Each row of X is roughly a mix of the hidden directions of one of a few groups.
X (108 x 10):
-.07  -.08  -.50  -.01  .00  .07  .04  -.13  -.04  .19
.21  .02  -.14  -.35  -.32  .03  .04  -.17  .07  -.02
-.23  -.16  -.37  .01  .09  .22  .09  -.13  .00  .16
.17  -.10  -.10  -.29  -.08  .05  .23  .36  .03  .04
-.03  -.11  -.08  .06  -.08  .51  .10  .03  -.02  .13
-.29  .15  -.34  .04  -.24  -.05  .02  .05  -.17  .06
.21  .20  -.02  .00  .04  .14  .11  -.26  .15  .33
-.31  .04  -.20  .04  .05  .10  .21  .29  .07  -.19
.10  .30  .18  -.29  .00  .18  -.17  -.12  .05  -.17
.12  -.15  -.20  .06  -.13  -.17  .23  .36  -.02  -.12
-.07  -.27  .02  -.16  -.01  -.08  -.40  .00  -.22  .00
.19  -.04  .07  -.14  .29  .35  .11  -.13  .09  .10
-.16  .11  .01  -.38  .15  -.03  -.14  -.07  -.14  .26
.01  .32  -.32  .03  -.24  -.11  .11  .09  .14  -.08
-.18  .20  -.09  -.09  -.25  .31  .11  -.15  -.02  .20
.26  -.03  .13  .22  .07  .04  .11  .13  -.38  .10
-.03  -.13  .14  .30  .05  .36  -.09  .09  .10  .18
-.02  -.07  -.07  .27  .06  .06  -.18  .43  .05  -.12
-.10  -.22  -.09  .22  -.04  -.24  .06  .25  -.19  -.19
-.20  -.01  -.05  .15  -.08  -.08  .31  .02  .10  .37
-.12  -.19  -.22  -.11  -.09  -.21  .23  -.23  -.11  -.20
-.09  -.06  .15  .20  .02  -.19  .43  .02  .07  .11
-.13  -.16  .29  .28  .18  .08  .09  .23  -.02  -.14
.34  -.02  .21  .12  -.17  -.09  -.22  -.15  .16  -.12
-.13  .14  -.20  -.21  -.07  .40  .05  -.11  -.09  .09
.06  .04  -.16  -.22  -.01  .11  .23  -.29  .02  -.31
-.03  .05  -.04  -.30  -.17  .01  -.02  -.22  -.37  .10
-.15  .04  .27  -.10  -.19  -.22  -.30  -.16  -.01  -.10
-.19  .13  -.17  -.29  -.19  .06  .15  -.30  -.01  .00
-.29  .08  -.17  -.20  -.13  -.01  -.03  -.27  .04  -.27
.04  .00  .23  .16  -.09  .15  .16  .26  .22  .26
.23  .06  -.08  .36  -.10  -.01  .10  .07  .27  -.17
.19  -.07  -.08  -.03  .44  -.01  -.23  -.03  -.13  -.04
.17  .01  .51  -.04  -.03  .06  -.05  -.01  .08  .13
.00  .17  .00  .34  -.15  .03  .21  .22  .23  .08
.05  .10  -.10  -.26  .15  .14  .24  -.08  -.17  .31
.11  -.20  -.13  -.18  .33  -.03  -.14  .14  -.15  -.22
.03  .22  .05  -.23  -.14  .28  -.10  -.10  .20  .23
-.09  .13  -.02  -.28  .01  .38  -.07  .04  .17  -.18
.16  .05  .30  -.06  -.10  -.01  -.29  .08  .30  -.10
.01  .29  .06  -.39  -.08  .01  .24  -.08  -.08  .02
.06  -.16  .15  .38  -.02  .05  .02  .15  .16  -.28
.14  .03  -.31  .31  -.14  -.06  .00  .15  .13  -.20
-.02  .04  -.03  -.33  -.32  .19  .03  -.04  .02  .26
-.12  .34  .08  .27  -.04  -.12  -.16  -.18  .19  .05
-.25  .30  -.33  .05  -.22  .00  .04  -.02  -.07  .02
-.09  .07  .06  -.12  -.06  -.21  .30  -.35  .15  .10
-.27  .09  -.22  .08  -.08  -.32  .09  .04  -.24  -.08
-.14  .07  -.09  -.33  -.10  .20  .01  .23  -.04  .28
-.30  .00  -.14  .07  .00  .14  .36  .24  -.01  -.03
.04  -.24  .02  -.09  .18  .39  -.18  .14  .07  -.10
.16  .14  -.04  -.17  -.05  .13  -.40  -.01  -.23  -.07
.01  .27  -.27  -.13  -.05  .08  -.34  .04  .16  .03
-.07  -.07  .38  .18  .12  -.15  .20  .15  .15  .08
.10  -.29  -.10  -.03  .07  -.17  -.12  -.11  -.15  -.36
-.02  -.11  .03  .35  -.03  -.04  .15  .05  -.02  -.39
-.08  -.40  .02  .13  .04  -.19  .09  .13  -.26  -.10
.09  -.03  -.30  -.04  -.08  .18  .07  .03  .14  .40
.20  .02  .39  -.11  .00  -.02  -.24  -.22  .07  -.06
-.05  -.09  .18  -.03  .08  .26  .15  .03  .00  .42
.11  .08  .06  .02  .25  .40  .15  -.16  .08  -.14
.20  -.15  -.02  .27  .15  .16  .27  .18  -.14  -.10
.10  -.21  .08  .05  .16  -.25  -.23  -.17  .25  -.16
.09  .09  .05  -.14  .18  .13  .28  .18  -.13  .32
.22  .15  .28  -.24  .01  -.16  -.24  -.01  -.05  .15
-.02  -.02  -.30  -.24  -.06  .28  -.29  -.07  -.01  .01
-.05  -.24  -.29  .31  -.16  -.01  -.08  -.09  .03  .19
-.04  .10  -.25  -.04  -.19  .15  .42  -.04  .04  -.04
.09  .12  .15  .08  -.01  -.31  .34  -.21  .00  -.10
-.14  -.28  .25  -.08  .02  -.14  -.24  .08  -.21  .15
.10  -.22  -.28  -.07  -.23  .02  -.05  .35  -.02  .04
.22  -.24  .08  -.12  -.32  .14  -.07  .04  .14  .20
.26  -.05  -.44  .13  -.05  -.09  -.06  -.13  -.04  .05
-.24  .03  -.03  -.23  -.07  -.14  .10  .30  -.15  .24
.14  -.03  .23  -.04  .41  .03  -.15  -.02  -.08  -.22
.00  .06  -.22  -.20  -.28  -.12  .33  -.04  -.12  -.10
.16  .05  -.02  -.12  .21  -.11  -.23  -.30  .01  -.27
-.18  -.24  .01  -.21  .19  -.12  -.08  .06  -.35  .01
.02  -.11  -.14  -.11  .11  .09  .18  -.26  .33  -.23
-.05  -.22  -.12  -.09  .01  -.17  -.45  -.09  .07  -.06
-.24  .06  -.17  -.13  .15  .14  .06  .35  -.16  .12
.23  -.15  -.09  .04  -.03  .08  -.12  -.46  .02  .07
.05  .26  .20  -.35  -.12  -.16  -.12  .06  -.02  .17
-.09  -.36  .25  .14  -.01  -.13  -.16  .08  -.13  .18
-.14  -.15  .24  .03  .42  .02  -.09  .08  -.16  .03
.01  -.27  .14  .25  .32  .15  .05  -.04  -.14  -.15
.02  .10  .32  .17  -.03  -.29  .09  .03  -.12  .26
-.04  .18  .04  .16  -.05  .01  .45  .02  .07  .21
-.21  .09  .32  .01  .04  -.06  .12  .19  -.06  -.33
-.04  .04  .16  -.01  -.33  -.25  .19  -.28  -.01  .07
.12  .17  .17  -.16  -.22  -.22  -.31  .05  .14  -.01
-.27  -.26  -.09  -.33  -.09  .12  .04  -.06  -.18  -.06
.22  -.17  -.15  -.10  .13  .15  -.21  -.12  -.04  -.33
.00  .25  -.17  -.10  -.08  .00  .19  -.32  .25  .09
-.10  -.24  -.36  .32  .07  .00  -.04  -.06  -.05  -.09
.24  .06  -.10  .12  -.31  .13  .18  -.17  .21  -.11
.37  .11  .05  -.20  .18  -.08  -.19  -.20  -.07  -.11
-.16  .33  -.05  -.12  -.19  -.08  .31  -.14  .08  .04
-.08  .12  -.31  -.11  .14  -.17  .13  -.02  -.35  -.04
-.19  .09  -.31  .20  .11  -.20  -.01  .20  -.15  -.17
.24  -.04  .32  .10  -.10  -.04  -.27  .03  .24  -.08
-.18  -.29  -.27  -.19  -.02  .21  .05  .02  -.07  -.19
-.08  -.06  -.35  .26  -.06  .01  .27  .21  -.05  .00
.01  -.17  -.36  -.24  -.09  .04  -.12  .23  -.16  -.03
.15  -.19  -.12  .08  .00  .03  -.28  .05  -.35  .18
.06  .15  -.27  -.18  -.04  .26  -.06  -.06  .06  -.32
-.06  -.13  .21  .26  .06  -.25  -.19  .28  -.01  .07
-.15  -.07  .10  .32  -.12  -.01  .19  .26  .06  -.24
One row of each group comes first, with its name. Which group is each row after those in?
.27  -.11  .21  -.29  .26  .06  -.06  -.13  .06  -.11 -> (62)
-.37  .00  -.19  -.12  -.20  .07  -.10  -.13  .21  -.12 -> (115)
.06  -.06  -.21  .23  .02  .20  -.18  .35  -.10  .07 -> (39)

-.26  -.07  -.22  -.14  -.15  .12  .26  .12  -.19  -.17 -> (39)
-.34  .11  -.13  -.25  -.01  -.08  -.11  -.06  -.28  .12 -> (62)
.24  .13  .00  -.23  -.07  -.24  -.09  -.27  .12  -.18 -> (62)
-.10  .04  .29  .05  .24  -.07  -.18  .24  .11  .23 -> (62)
.00  .21  -.24  .09  .30  .05  .08  -.03  -.03  -.33 -> (62)
-.10  .15  -.35  .03  -.30  .16  -.19  -.01  .02  .09 -> (62)
-.24  -.05  -.14  .02  .21  -.09  .14  .03  -.39  .13 -> (115)
.10  -.09  -.03  .33  .04  .14  .27  .24  .11  -.17 -> (115)
-.22  .02  -.11  -.30  -.01  -.11  .23  .11  -.29  .04 -> (62)
.00  -.04  .19  .10  -.28  .11  -.01  -.11  .33  -.25 -> (115)
-.06  -.06  -.11  .09  .21  .19  .39  .17  -.14  .11 -> (115)
